In the rows, 128 means zero.
The rows below fall into families. The same turns and mirrors carry the whole set onto itself and the rows of a family onto each other. For each named row, which other rows are in its family? Write them in the order they are listed.
These 32 rows form 4 families of 8 rows each.
vupa: [108 123 103 120 139 125 134 136 157 143 114 142 106]
bipip: [119 137 123 105 146 151 138 110 160 118 103 152 103]
fut: [127 125 109 147 120 140 136 122 148  89 126 125 105]
tuten: [126 126 119 145 122 131 140 112 154  84 121 141 103]
Bim: [123 142 101 107 145 116 155 115 123  92 110 131 104]
Podus: [114 141 122 106 161 138 157 104 155 107 109 135 104]
Kerab: [128 150 136 145 131 125 146 151 152 111 117 134 105]
lofim: [130 130 113 105 138 120 138 107 126  93 112 147 101]
pobi: [122 163  99 132 126 117 128 118 143  90  96 124  88]
Sada: [117 144 106 108 131 121 135 126 176 125 130 152  97]
nela: [122 144 108 107 159 149 135 111 164 120 109 146  92]
teni: [131 134 107 151 118 131 149 126 154  89 115 124 114]
Guta: [126 138 112 110 150 126 146 113 120  90 121 134  94]
Faf: [117 159 101 153 138 123 135 134 154  90 101 129 103]
nen: [106 131 101 128 134 128 137 130 140 147 114 143  96]
geze: [119 133  90 136 141 125 139 134 151 145 115 132  90]
roba: [121 155 101 129 136 112 127 123 149  80  99 121 102]
zavov: [110 138 100 120 147 123 165 118 149 117 101 118  70]
tor: [115 124 111 106 147 120 162 112 154 108  91 124  82]
Tusep: [124 137 106 113 129 119 135 116 129  88 120 123 118]
Zogar: [128 160 131 153 132 132 144 140 144 119 112 138  96]
gubul: [114 149 122 132 129 128 153 160 143 128 114 139  99]
siz: [112 127 107 118 136 129 160 106 146 114  89 123  75]
rez: [124 141 116 115 113 136 141 139 169 118 131 143  81]
Lutu: [117 143 104 109 159 142 152 114 166 126 101 146 103]
Selug: [110 144 122 115 112 133 135 132 165 109 129 155  94]
vabod: [140 130 125 140 115 131 149 127 167 102 123 130 107]
Zomun: [114 121  91 122 144 134 144 128 154 137  90 134 100]
Ger: [137 156 120 145 132 130 148 149 140 122 112 121  93]
Tepu: [117 163  93 132 137 127 134 127 142  96  99 109  92]
mes: [124 139 100 115 139 108 161 122 144  96  90 127  76]
dav: [122 149 109 118 113 124 149 145 170 123 127 147  94]

Which other rows belong to the same family as roba? vupa, Bim, Kerab, teni, tor, Lutu, dav
Which other rows belong to the same family as rez? fut, pobi, nela, Guta, nen, Zogar, siz

The rows below fall into families. The same turns and mirrors carry the whole set onto itself and the rows of a family onto each other. For each named row, which other rows are in its family? Write them in the order they are listed.
These 15 rows form 5 families of 3 rows each.
G: [106 109 127 126 110 128 145 126 143 131 163 106 127]
Y: [129 135 123 138 103 121 121 139 135 135 122 143 122]
T: [130 125 108 113 144 103 107 115 120 121 146 135 137]
D: [108 111 119 132  98 119 150 121 128 142 144 128 119]
W: [122 105 113 127 116 126 139 106 123 138 166 120 124]
M: [140 126 131 142 135 127 116 105 120 136 154 117 149]
H: [134 125 121 107 140 111 143 108 108 116 139 123 121]
K: [117 134 148 142 120 127 129 137 144 128 142 106 151]
R: [118 131 130 110 123 107 155 129 117 115 120 124 118]
B: [125 132 135 129 122 135 113 147 155 120 150 112 133]
L: [121 127 135 103 141 116 147 126 127 105 143 103 126]
Q: [112 133 115 118 121  95 122 140 129 122 118 143 131]
P: [126 134 134 150 108 115 131 122 121 143 122 135 141]
V: [148 127 114 132 131 130 104 114 128 131 154 133 129]
A: [110 130 127 110 139 107 115 143 145 109 145 115 142]

Which other rows belong to the same family as K? M, P
Which other rows belong to the same family as Y? B, V
Which other rows belong to the same family as H? R, L

The rows below fall into families. The same turns and mirrors carry the whole set onto itself and the rows of a family onto each other. For each named row, which other rows are in its family? Write them in the order they are listed.
These 18 rows form 6 families of 3 rows each.
mun: [133 160 133 132 135 125 128 132 147 108 146 123 151 130 133 132 141 127
 121  97 115]
sozib: [128 115 150 131 101 119 138 135 137 158 146 120 123 140 142 102 127 133
 130 143 117]
gab: [128 115 122 148 123 124 131 120 114 120 138 138 128 125 125 143 138 172
 114 114 114]
lopot: [128 116 112 143 133 133 135 115 120 126 131 152 131 125 125 140 140 166
 123 126 117]
zibo: [139 113 117 137 107 143 130 123 118 124 137 146 126 123 122 132 143 165
 109 122 121]
pavov: [116 114 142 126 104 112 137 142 136 155 134 116 125 130 148  97 119 133
 124 130 117]
Reb: [137 123 157 123 108 118 124 134 133 159 145 122 127 137 149 110 125 140
 132 150 107]
Kof: [126 127 121 160 131 132 119 108 127 115 131 145 125 119 134 137 129 161
 103 122 121]
Gitas: [143 118 109 146 123 140 129 114 125 123 128 144 134 118 130 132 137 167
 122 138 126]
Mosa: [132 111 146 125 105 127 121 120 133 152 144 120 119 115 156 100 123 137
 118 140 111]
gidir: [123 129 154 129  98 108 125 139 146 153 137 127 138 127 143 101 115 136
 137 139 113]
fifu: [128 146 149 133 148 129 119 147 148 110 131 124 150 132 133 120 144 118
 130 109 125]
Dep: [124 145 135 124  92 113 124 140 141 150 145 124 126 149 137 107 126 125
 133 138 118]
razep: [134 124 112 120 113 133 123 116 120 139 150 152 138 128 131 135 140 169
 125 121 111]
Zev: [113 145 144 135 137 130  95 148 150 119 125 123 133 121 143 114 141 116
 124 115 125]
depu: [129 147 133 136 143 132 112 148 148 113 122 113 139 137 139 127 145 117
 137 111 120]
zana: [120 155 138 129 151 136 126 131 148 114 131 127 137 133 148 135 141 120
 127 106 129]
ruvum: [124 150 158 130 151 130 117 143 157 113 136 133 134 132 137 126 146 129
 119 111 128]

Which other rows belong to the same family as gab? Reb, depu
Which other rows belong to the same family as gidir? zibo, zana
Which other rows belong to the same family as lopot? sozib, fifu
Which other rows belong to the same family as Dep? mun, razep

